128 stands for zero in the data rows.
Some points:
[166, 178, 188, 105, 109, 134, 186, 143, 132, 96, 128, 100, 115, 178, 117, 132, 159, 77, 185, 176, 123, 163, 181, 67]
[165, 101, 103, 147, 100, 146, 121, 167, 135, 93, 133, 137, 148, 123, 102, 169, 130, 186, 125, 101, 124, 141, 87, 149]
[107, 107, 164, 145, 102, 209, 81, 79, 88, 152, 140, 177, 98, 181, 106, 135, 147, 120, 128, 139, 90, 142, 84, 118]
[141, 173, 211, 90, 162, 165, 146, 136, 164, 156, 149, 109, 128, 200, 121, 134, 168, 166, 145, 211, 44, 110, 158, 122]
[147, 121, 114, 108, 162, 90, 157, 94, 94, 111, 128, 170, 192, 86, 121, 63, 77, 180, 141, 147, 104, 78, 108, 77]
[77, 104, 156, 103, 102, 158, 135, 102, 123, 96, 79, 94, 136, 120, 119, 178, 103, 169, 88, 138, 170, 169, 160, 115]
[140, 157, 112, 179, 100, 115, 102, 147, 169, 122, 78, 74, 132, 131, 126, 139, 97, 147, 172, 102, 96, 176, 107, 155]
[127, 127, 151, 125, 131, 131, 103, 116, 130, 97, 115, 120, 85, 92, 89, 90, 133, 112, 69, 161, 96, 71, 147, 102]
[144, 168, 175, 93, 100, 186, 177, 116, 139, 128, 146, 132, 153, 101, 183, 116, 179, 89, 131, 96, 117, 125, 171, 126]
[170, 60, 170, 132, 129, 158, 168, 139, 114, 106, 137, 134, 115, 165, 128, 74, 150, 88, 111, 228, 131, 115, 164, 149]
[195, 134, 174, 108, 162, 148, 131, 123, 161, 104, 113, 88, 99, 166, 113, 129, 94, 97, 97, 67, 188, 112, 89, 119]
[134, 165, 126, 145, 120, 121, 143, 85, 187, 149, 70, 203, 139, 129, 92, 106, 134, 119, 93, 127, 150, 133, 92, 103]
[70, 178, 123, 178, 119, 104, 127, 129, 100, 135, 125, 108, 134, 129, 125, 137, 94, 71, 99, 147, 122, 142, 86, 133]
[136, 148, 90, 154, 118, 158, 34, 140, 136, 108, 109, 90, 147, 98, 128, 145, 139, 162, 117, 189, 131, 154, 130, 151]
[87, 112, 116, 116, 128, 110, 169, 152, 149, 109, 97, 72, 131, 100, 182, 106, 123, 66, 96, 112, 100, 153, 152, 117]
[130, 155, 157, 56, 112, 153, 124, 113, 112, 64, 137, 128, 137, 126, 122, 114, 167, 126, 129, 147, 155, 147, 88, 73]
[164, 126, 78, 141, 151, 119, 77, 97, 176, 125, 96, 145, 130, 159, 110, 100, 142, 101, 86, 99, 150, 99, 143, 95]
[130, 153, 107, 92, 171, 83, 138, 83, 215, 116, 105, 171, 88, 180, 104, 135, 114, 74, 116, 83, 142, 99, 139, 143]
[159, 208, 166, 170, 168, 150, 190, 126, 110, 161, 106, 114, 173, 111, 170, 132, 243, 130, 113, 89, 211, 87, 165, 118]
[138, 101, 113, 112, 147, 138, 91, 144, 81, 127, 72, 177, 88, 125, 149, 151, 159, 152, 122, 117, 91, 159, 157, 173]
[146, 102, 88, 168, 97, 171, 131, 88, 66, 139, 174, 142, 88, 204, 96, 131, 133, 87, 153, 132, 119, 157, 155, 123]
[110, 124, 90, 122, 128, 147, 118, 136, 112, 102, 150, 100, 48, 74, 122, 98, 152, 106, 111, 60, 128, 127, 154, 103]
[147, 189, 93, 84, 101, 89, 191, 114, 141, 242, 132, 74, 103, 127, 147, 121, 191, 175, 78, 139, 166, 105, 74, 188]
[130, 79, 123, 157, 146, 163, 151, 139, 114, 112, 170, 168, 108, 89, 212, 150, 107, 140, 122, 144, 118, 117, 134, 152]
[191, 160, 180, 116, 112, 167, 111, 129, 165, 135, 202, 131, 145, 209, 109, 118, 145, 173, 134, 125, 69, 117, 213, 105]
[138, 134, 138, 103, 77, 107, 106, 102, 131, 125, 172, 165, 132, 79, 108, 150, 89, 112, 126, 95, 90, 126, 147, 140]
[80, 146, 102, 117, 114, 102, 127, 148, 158, 114, 148, 184, 86, 110, 124, 91, 175, 152, 135, 140, 150, 115, 68, 102]
[124, 114, 170, 165, 92, 147, 114, 166, 131, 96, 94, 118, 209, 126, 125, 171, 138, 104, 198, 70, 137, 44, 123, 153]
[125, 141, 111, 121, 216, 164, 85, 23, 185, 181, 113, 144, 114, 82, 177, 138, 44, 136, 198, 149, 190, 115, 153, 119]
[149, 154, 132, 120, 109, 183, 145, 124, 123, 112, 130, 96, 116, 140, 145, 48, 125, 126, 150, 130, 105, 148, 163, 169]
[175, 125, 127, 125, 216, 152, 128, 121, 187, 133, 139, 162, 183, 203, 135, 89, 107, 106, 93, 86, 157, 178, 55, 123]
[72, 171, 149, 157, 132, 135, 141, 108, 94, 106, 164, 140, 119, 161, 151, 93, 119, 122, 146, 163, 138, 162, 123, 156]
[136, 122, 174, 132, 115, 173, 173, 126, 122, 95, 116, 106, 74, 131, 64, 60, 118, 137, 126, 156, 132, 137, 139, 194]
[125, 146, 115, 153, 132, 68, 99, 147, 95, 101, 132, 139, 143, 115, 86, 163, 150, 115, 137, 139, 132, 145, 137, 139]
[122, 131, 148, 111, 142, 117, 93, 127, 101, 125, 148, 124, 153, 100, 140, 163, 140, 87, 134, 151, 120, 191, 131, 152]
[108, 123, 91, 154, 144, 145, 144, 123, 129, 77, 138, 110, 182, 124, 97, 136, 133, 156, 207, 107, 133, 103, 96, 196]
[162, 160, 74, 117, 123, 195, 184, 84, 132, 192, 128, 126, 133, 85, 139, 164, 223, 132, 105, 104, 161, 122, 112, 95]
[121, 81, 173, 97, 120, 98, 117, 164, 148, 220, 95, 163, 120, 131, 142, 149, 99, 128, 161, 122, 223, 133, 161, 108]
[90, 153, 102, 83, 82, 153, 135, 235, 101, 130, 116, 156, 168, 126, 80, 101, 86, 143, 141, 118, 137, 115, 121, 65]
[137, 128, 146, 201, 85, 96, 97, 125, 129, 147, 118, 137, 184, 132, 150, 160, 113, 152, 100, 150, 102, 133, 114, 92]
[152, 123, 101, 161, 142, 104, 135, 133, 123, 111, 142, 104, 107, 108, 111, 144, 85, 162, 141, 118, 85, 168, 128, 92]
[141, 169, 128, 120, 159, 88, 96, 191, 99, 99, 139, 161, 185, 108, 108, 151, 142, 93, 153, 128, 116, 137, 131, 200]
[185, 144, 136, 161, 139, 100, 147, 98, 170, 170, 158, 127, 121, 74, 100, 114, 120, 135, 98, 120, 189, 90, 126, 90]
[92, 51, 116, 97, 129, 121, 132, 173, 143, 239, 130, 159, 176, 158, 108, 85, 113, 133, 189, 114, 169, 139, 163, 121]
[154, 98, 69, 125, 144, 161, 194, 153, 111, 139, 122, 162, 155, 117, 113, 183, 90, 112, 96, 168, 94, 125, 100, 201]
[109, 128, 144, 161, 145, 126, 99, 189, 151, 227, 159, 142, 78, 106, 121, 87, 103, 138, 169, 130, 192, 158, 111, 130]
[154, 103, 156, 101, 78, 113, 144, 93, 123, 86, 151, 141, 129, 93, 166, 159, 72, 142, 131, 151, 152, 142, 103, 128]
[156, 138, 149, 126, 146, 105, 79, 144, 75, 146, 128, 128, 146, 95, 159, 155, 100, 122, 67, 172, 124, 159, 151, 160]
[157, 134, 95, 49, 137, 121, 128, 108, 80, 156, 108, 74, 140, 96, 103, 113, 121, 94, 114, 112, 108, 126, 116, 94]
[91, 117, 91, 148, 111, 94, 116, 119, 153, 90, 115, 137, 109, 100, 144, 99, 159, 122, 138, 120, 83, 111, 180, 106]
[145, 99, 114, 145, 65, 112, 124, 97, 127, 112, 154, 100, 154, 117, 93, 103, 97, 102, 131, 110, 114, 130, 110, 131]
[88, 106, 103, 143, 169, 119, 131, 141, 83, 149, 87, 115, 141, 134, 137, 75, 132, 120, 146, 120, 90, 115, 98, 68]
[128, 125, 139, 140, 106, 102, 132, 163, 124, 125, 129, 119, 168, 138, 119, 153, 112, 145, 113, 101, 89, 78, 101, 162]
[105, 132, 94, 128, 106, 116, 118, 112, 93, 132, 132, 122, 144, 150, 145, 200, 143, 75, 142, 144, 141, 109, 96, 175]
[114, 172, 125, 111, 136, 205, 112, 154, 228, 86, 180, 121, 96, 182, 176, 134, 138, 106, 113, 168, 108, 85, 102, 96]
[68, 149, 172, 91, 139, 127, 120, 100, 156, 103, 142, 147, 135, 63, 82, 176, 116, 133, 120, 126, 118, 203, 125, 127]
[97, 100, 48, 143, 109, 91, 165, 123, 166, 99, 152, 134, 172, 130, 104, 191, 151, 124, 136, 196, 129, 107, 144, 137]
[100, 96, 154, 133, 91, 86, 126, 86, 127, 115, 185, 121, 136, 180, 143, 117, 96, 123, 96, 139, 146, 98, 134, 163]
[137, 110, 118, 99, 127, 124, 104, 136, 175, 210, 88, 91, 118, 97, 71, 108, 138, 163, 170, 133, 150, 118, 138, 121]
[156, 160, 90, 143, 127, 85, 147, 113, 140, 186, 191, 145, 94, 91, 119, 99, 179, 134, 183, 133, 192, 147, 122, 134]
[92, 120, 136, 81, 157, 136, 90, 204, 131, 172, 145, 152, 160, 104, 140, 68, 105, 108, 133, 97, 101, 112, 113, 129]
[115, 147, 127, 191, 167, 133, 160, 199, 112, 104, 134, 114, 122, 123, 82, 240, 90, 135, 130, 84, 134, 90, 157, 137]
[116, 101, 102, 118, 124, 138, 88, 94, 127, 120, 114, 115, 140, 108, 105, 119, 139, 112, 104, 137, 112, 126, 177, 181]
[139, 92, 187, 102, 120, 61, 108, 113, 98, 135, 69, 171, 63, 121, 121, 117, 184, 139, 172, 105, 111, 81, 74, 112]
[129, 64, 111, 151, 170, 106, 156, 136, 126, 132, 120, 83, 137, 117, 163, 132, 153, 105, 142, 119, 69, 179, 98, 76]
[176, 125, 89, 111, 88, 62, 129, 162, 130, 116, 89, 106, 94, 159, 204, 183, 119, 118, 177, 125, 95, 183, 134, 124]
[69, 104, 136, 154, 135, 155, 122, 80, 93, 136, 100, 97, 150, 177, 99, 142, 113, 148, 88, 153, 145, 149, 161, 121]
[157, 152, 133, 102, 196, 135, 130, 112, 92, 82, 157, 129, 97, 173, 72, 117, 146, 138, 125, 138, 113, 125, 163, 97]
[159, 202, 130, 158, 91, 152, 184, 108, 67, 101, 57, 167, 117, 94, 191, 70, 126, 162, 114, 110, 131, 157, 176, 106]
[168, 153, 99, 109, 175, 90, 116, 139, 179, 114, 94, 164, 118, 215, 137, 113, 99, 145, 64, 104, 173, 138, 125, 139]
[108, 136, 134, 158, 130, 131, 109, 99, 124, 116, 88, 116, 125, 120, 136, 137, 106, 109, 153, 163, 118, 101, 106, 186]
[88, 122, 157, 148, 86, 109, 110, 85, 85, 152, 185, 93, 125, 202, 126, 144, 101, 121, 106, 148, 147, 128, 132, 132]
[97, 114, 144, 123, 145, 71, 90, 88, 105, 98, 175, 89, 142, 144, 150, 89, 127, 161, 122, 102, 105, 83, 114, 121]
[150, 77, 110, 138, 111, 147, 50, 151, 111, 93, 175, 99, 140, 107, 166, 119, 153, 151, 92, 102, 153, 136, 135, 126]
[154, 101, 170, 204, 147, 127, 131, 144, 137, 145, 128, 123, 112, 80, 100, 181, 118, 90, 114, 150, 83, 125, 78, 145]
[70, 91, 159, 166, 104, 120, 175, 127, 163, 120, 122, 161, 118, 107, 155, 130, 155, 163, 85, 98, 109, 205, 192, 160]
[93, 114, 102, 111, 138, 134, 123, 228, 103, 164, 125, 149, 57, 128, 129, 128, 90, 157, 151, 155, 177, 78, 133, 84]
[99, 55, 151, 111, 159, 112, 160, 128, 128, 67, 122, 82, 129, 116, 150, 135, 167, 173, 129, 122, 157, 166, 99, 128]
[83, 144, 114, 98, 144, 131, 158, 113, 86, 139, 132, 119, 97, 136, 160, 150, 95, 185, 139, 42, 57, 95, 113, 117]
[134, 113, 86, 76, 70, 143, 114, 143, 115, 115, 77, 132, 122, 125, 175, 98, 104, 119, 138, 129, 121, 74, 102, 104]
These points spread out most along one direction. Where along it does each point below lie, from 0 to 99? The average is 50, and the first point in the table lies past the average. One standard deviation of the points above along it is 16.
[108, 123, 91, 154, 144, 145, 144, 123, 129, 77, 138, 110, 182, 124, 97, 136, 133, 156, 207, 107, 133, 103, 96, 196] 33
[107, 107, 164, 145, 102, 209, 81, 79, 88, 152, 140, 177, 98, 181, 106, 135, 147, 120, 128, 139, 90, 142, 84, 118] 44
[72, 171, 149, 157, 132, 135, 141, 108, 94, 106, 164, 140, 119, 161, 151, 93, 119, 122, 146, 163, 138, 162, 123, 156] 43
[97, 100, 48, 143, 109, 91, 165, 123, 166, 99, 152, 134, 172, 130, 104, 191, 151, 124, 136, 196, 129, 107, 144, 137] 31
[88, 106, 103, 143, 169, 119, 131, 141, 83, 149, 87, 115, 141, 134, 137, 75, 132, 120, 146, 120, 90, 115, 98, 68] 53
[88, 122, 157, 148, 86, 109, 110, 85, 85, 152, 185, 93, 125, 202, 126, 144, 101, 121, 106, 148, 147, 128, 132, 132] 39
[191, 160, 180, 116, 112, 167, 111, 129, 165, 135, 202, 131, 145, 209, 109, 118, 145, 173, 134, 125, 69, 117, 213, 105] 59
[130, 155, 157, 56, 112, 153, 124, 113, 112, 64, 137, 128, 137, 126, 122, 114, 167, 126, 129, 147, 155, 147, 88, 73] 58
[152, 123, 101, 161, 142, 104, 135, 133, 123, 111, 142, 104, 107, 108, 111, 144, 85, 162, 141, 118, 85, 168, 128, 92] 37
[125, 146, 115, 153, 132, 68, 99, 147, 95, 101, 132, 139, 143, 115, 86, 163, 150, 115, 137, 139, 132, 145, 137, 139] 33
[145, 99, 114, 145, 65, 112, 124, 97, 127, 112, 154, 100, 154, 117, 93, 103, 97, 102, 131, 110, 114, 130, 110, 131] 37
[157, 152, 133, 102, 196, 135, 130, 112, 92, 82, 157, 129, 97, 173, 72, 117, 146, 138, 125, 138, 113, 125, 163, 97] 56
[138, 134, 138, 103, 77, 107, 106, 102, 131, 125, 172, 165, 132, 79, 108, 150, 89, 112, 126, 95, 90, 126, 147, 140] 38
[90, 153, 102, 83, 82, 153, 135, 235, 101, 130, 116, 156, 168, 126, 80, 101, 86, 143, 141, 118, 137, 115, 121, 65] 54
